The rows below come in pairs that one turn or mirror swaps. Which row does each named row swap with?
Z_952: [  0 -10  -6  -5  -1  -4  14  -9  -4  -5  25  33  11 -11  -7  -2 -12  -6
 -15 -10  -2  -4  10  17 -16]
Z_395: [ -3   4   9  -8   4 -12  -1   1   6  19  18 -28 -30  11   7   5  12  -9
  -5 -36  13 -26  -1  -1  25]
Z_696: [-22 -30 -14 -24 -15 -13   2 -23 -28  17   8 -20  22  22  -2  16  -7  -8
  33 -23  14 -13   7 -24 -16]
Z_771: [-21   6 -14 -10 -10  -2  -7  -6 -33  13 -14 -25  20 -14  -4   4  27 -35
 -18  20 -25 -16  35 -23  10]
Z_795: [ -8  11 -11   0  19 -10  11 -48  -8  25   0 -32  29  14  -4  20   1  26
 -11  -2  -6  -6   9  15   9]
Z_462: [-13   9 -20  -9 -19   4 -14 -26 -34   9 -18 -13  27  -8   0  -1  22 -24
 -10   7 -40 -12  20 -20   2]
Z_568: [-39  -6 -10 -36 -11  -6   6 -26 -14   3  10   0  16  27   3   8 -12 -11
  21 -16  18  -4  20 -28 -16]
Z_480: [ 13 -21  -8 -26  13  10 -21  -2 -18  -4 -19 -13  -8   4   5  -9   6  -3
 -10  38  22 -22   8   1  29]
Z_763: [-25  -7  -4 -15  -5  17   2 -28 -17   9   1 -29  27  -4   0 -35  -4  -3
  -6   5 -16   3   9  10 -35]
Z_21: [-17  -2  -4  22  24 -11 -23   7 -17   8 -20 -25  32  21   3   0 -34  -7
 -12  21  -1   9   1   6  16]
Z_387: [  1  -6  -7 -11  -9 -15   6 -21   0  -5  25  24   9  -5  -9   3 -22 -13
 -21  -2  10   7   7 -11 -24]
Z_711: [ -1  12   4 -20   0  18 -18  23   4   1   7 -26   3  41 -10 -21  -8 -22
  15  -3   9 -12 -22 -20  20]
Z_860: [-29  -3 -18 -40 -10 -10   9 -26 -22  19  -7 -13  12  14   8  18 -21 -13
  19 -16  10  -7  12 -36 -21]
Z_467: [-17   3 -16  13  21  -1  14  28  -6  -8  21 -23  25  -7  -5   6  16 -30
   4  -5  14 -31 -26  -5   7]
Z_317: [-14  -6  15   8  32 -18 -20   7 -13  23 -26 -27  42  23  -4   3 -24   0
 -13  14  -3 -11  -9  -7  13]
Z_232: [ -8  15 -13   4   8 -27  14 -32  -9  21   1 -26  30  -8   7  15  15  32
 -14   0  -5   1  11   8   8]
Z_458: [ 16 -12 -10 -10 -10 -20  -2  -2  -2  -9  20 -28  40  21   8  -3  14   7
  31   2  11   2 -10  15   0]
Z_204: [ -6   5  -8  -8  -2  -8  -6 -13 -41   4  -4 -20  28 -20  22   1  11 -26
 -19   8 -27 -31  32 -25  -7]
Z_320: [ -1  -4  -8 -35   0  16 -11  13  -2  10   2 -18   4  33 -24 -20 -10 -40
   8  -2  -5  -3 -19 -30  14]
Z_78: [-24   6  24 -35 -29   0 -16 -15  -5   7  -7   2   6  -3 -27   0 -39 -17
  -4   7 -14 -30  10 -17  -3]
Z_969: [-25  -2 -40 -27 -19  -1   3   5   6  11   3 -31   6  28 -52  -7 -10 -10
 -12  -9  -1 -22   1 -17   3]
Z_191: [ 14 -12   7  -9 -19  -7   4 -13  -7  -5  37  19  -6  -6 -17 -11 -14 -13
 -11 -19   0 -11  10   8  -4]
Z_595: [ 11 -14  -2   1 -27 -18  12 -13 -17  -9  25 -23  40  -3  -6  15  19  -1
  28  14  -1 -14  -3   1  -8]
Z_131: [ 25  -5 -14 -23  24  -7 -15   2 -17  -6 -37 -17  -2  12   0   0   3  -8
  -1  19  18 -10  14   0  33]
Z_372: [-19  16  13 -26 -22   9 -32  -1 -16   2  12   0  12  -3 -29   4 -40  -1
   0   9 -20 -38   0 -16  12]
Z_425: [-10   8   1 -31 -28 -10 -24  -8 -24  -2  -3  11   3  -5 -33   8 -38   1
   9   3  -2 -33   4 -18  17]
Z_308: [-20   2  18 -31 -27  -5 -30 -13 -17  -1   5  -2   5 -11 -10   6 -40 -28
  17   0  -9 -33   9 -14   0]
Z_41: [ -9  15  -3  -9  20   0  -1   0  -8  18   4  -4 -11  29  25  17  12 -21
 -12 -35   8 -36  -2   1  26]
Z_207: [ -9  -4 -41 -39 -21 -13 -13  -5  17   6   1 -30  19  17 -44 -11 -14 -16
  -3  -1   6 -34   0 -19  14]
Z_704: [-26 -16  -5 -28  -8  15 -19 -14  -8   8   7 -36  22  18   7 -21   8 -18
  -1  13 -23  11  -3   6 -32]
Z_250: [-18   3  13  14  31 -11  -5   8   0   9 -26 -30  36  16   9  -9 -28  -2
 -10   7   9 -15  -1  15  13]
Z_816: [-12 -25 -10 -26   1 -15  16 -26 -11   5  11 -17  22  25   5  -7 -25  -6
  19 -26   9  -5  11 -33 -25]
Z_815: [ -8  14   0   9   1  -5  -7  -7   1  13  22 -22  -9   0   9   9  12  -3
 -23  29   6 -32  18  37  17]
Z_378: [-10   2   6  -9  11   1  -6   2  -4  14  -1 -33  -5  13  35  13   4 -11
 -10 -45   6 -24   1  12  28]
Z_756: [-18  33  12   1  -8  14  10  -6   0  -5  11 -27  -5 -10   4  15  -2 -10
 -21  13  13 -23  14  31  -6]
Z_818: [  3  -4  -5 -14 -17  -8   6 -18   0  -8  33  20   8 -29  -6  -5  -3  -7
 -21 -15  -1  -4  -1  -5  -4]
Z_476: [-27   4  -6   3  26 -30 -19   5 -17   9 -24 -20  34  32   4   1 -29  -4
  -8  12   8   5 -13   0  17]
Z_185: [-27  23   0   7   7  -2  -1  17   2 -11  15 -24  34 -12 -24  17  25 -19
   1  -8   7  -7 -14 -14 -11]
Z_369: [-16   8  11 -38 -26 -12 -30   2 -22  -2   3  -2   4  -1 -15   6 -42  -9
  -6  -3 -11 -41 -10 -12  18]
Z_196: [  8   8 -19 -25   4  -5   5  15 -23   5 -14 -49  14  30   9  25 -27 -11
  10  23  10 -37  18  -9  25]
Z_187: [ 12 -12 -13 -24  13  18 -13  -7  -9 -10 -21 -17  -6  10  -5   5  -2  -3
  -6  32  19  -6   5   3  45]
Z_103: [-28  21   0   9  38 -14 -21  -1   2  11 -21 -27  34  25  13   2 -20 -14
   0   1  -1  -9  -7  12  12]
Z_463: [-14 -14 -44 -27 -24  -7  -7   8  15   4   3 -30  15  26 -32 -17 -14  -2
   0  12 -11 -24  13  -5  17]
Z_551: [ -8  16   4  -7  15  -6   1  15  -3  18   4 -28  -9   9  29  -2   0 -17
   0 -41  16 -25  -8   0  18]
Z_619: [ -9  12   8  -3  17  -9   7   7   6  22   8 -18 -20  21  29   2  10  -9
  -2 -27  19 -38  10   0  16]
Z_650: [  5  19   5   0   8 -19  -4 -27  -7  30   6 -39  20  -5   5   5   6  34
 -14 -12 -10 -19   0   9  13]
Z_970: [-15 -24 -28 -34  15 -11  12 -34 -16   6  -1 -12  13  25   8  14 -16   4
   9 -13   8 -10  16 -27 -25]
Z_358: [-14   4  22 -21 -17 -10 -22  10 -11   5   7   8  13   2 -27  10 -39 -13
 -11  11  -6 -45   2 -24   3]
Z_380: [ 11  13 -15 -37 -21   0  -4 -42   3   5  13  -1   8  22  16  22   9 -29
 -26   9 -19 -24   2  -5  17]
Z_796: [-22 -30 -13 -35  -3   3  10 -32  -9  20  -2 -18  12  15   2  18 -11  -9
  16 -21   7 -13   4 -32 -29]
Z_381: [ 15 -12 -10 -18  21  10  -3   1 -40  -3 -24 -24 -13   7   3  -3  -1  -2
  -9  17  26 -17  16  -2  32]
Z_999: [-16 -28 -19 -25   2  16 -10 -29  -5   4  16  -6  27   0 -22  -7  -2   2
   0  17 -17   1  -5   9 -32]
Z_189: [ -6   9  10  11  -5  -8  -7  28  -7  -5   6 -25  25 -30 -20  17  23 -19
  19  -3   2 -23  -6  -8   2]
Z_121: [-17  25   5 -18  -4  11  -7   1  -1 -12  25 -32   0   5  23  19   4 -12
 -14  29  15 -36  10  24  -2]
Z_955: [  8  23  -8 -23 -10   6  10 -23  -2  -9  10  11   9  13   8  23  25 -31
 -32  14 -15 -23   5 -18   4]
Z_386: [-14   9   0   1  -1 -12   5 -45 -11  37  10 -32  26  -9  -6  11   9  22
 -12   0  -5 -14   6  17  17]
Z_92: [  2  21  18 -14  11  -8   7  -9   7  17   2 -24 -21  19  17  24   2  -6
  -9 -33   4 -27   5  -4  25]
Z_436: [-20   6 -16  -4  17  15   1  29  -6 -23  12 -22  43 -20 -21   4  17 -20
   2  -2  11 -25  -4  -6   0]
Z_910: [-12  22 -15  20  -1   2   1  16  -4 -30  18 -16  37 -14 -10   9  14 -16
   5   2  22 -27  -9   3   7]
Z_332: [  8  15 -15  -1   4   1  10 -28   0   4  13   5  20  17  12   8  28 -29
 -29   7 -32 -25 -11   1  12]
Z_418: [  2  -1 -22 -29 -12   5  -7  -6 -23   3 -19 -42  15  40  18  23 -34 -18
   0  20  -1 -26  21 -21   9]
Z_755: [-15  -3 -47 -28  -9 -12 -17  -2  14  18   5 -43   4  25 -41  -9 -12  -9
  -9   3   0 -32  12 -13   5]
Z_782: [-17  -1 -16 -21 -12  -7   6 -14 -47  18 -11 -16  11  -5   1  15  21 -26
   5  18 -33 -26  19 -31  -5]
Z_580: [ 11 -16  -9   2 -16 -18   6  -2 -11  -3  19 -48  49   5   4  -6  25   3
  16  -2   1 -11  -7  -2  -5]
Z_945: [-13   0 -19  16  26 -23 -19   0  -7  15 -25 -21  32  23  -5  -7 -28  -7
 -17   0   5  -2 -11   5  32]
Z_327: [-20   8 -24  -3  15  -5   0 -22 -21   8  -9  -7  41  -9   4   1   9 -38
 -19  17 -25 -30  18 -32  -5]
Z_978: [ 22 -15 -14 -25  27   8 -20   1 -20  -6 -21 -14 -18   5  -8   0  -2  -7
  -1  22  25 -10  15  -3  21]
Z_749: [-22 -11 -41 -27 -22  -7 -12  10  24  11  -3 -33  15  26 -37  -4  -4  -1
 -10  15  -1 -26   0   0   1]

Swapped with Z_467: Z_782
Swapped with Z_327: Z_189
Swapped with Z_978: Z_755
Swapped with Z_945: Z_425
Swapped with Z_952: Z_386
Swapped with Z_185: Z_204
Swapped with Z_711: Z_418
Swapped with Z_650: Z_387
Swapped with Z_580: Z_955
Swapped with Z_815: Z_999
Swapped with Z_619: Z_796
Swapped with Z_196: Z_320

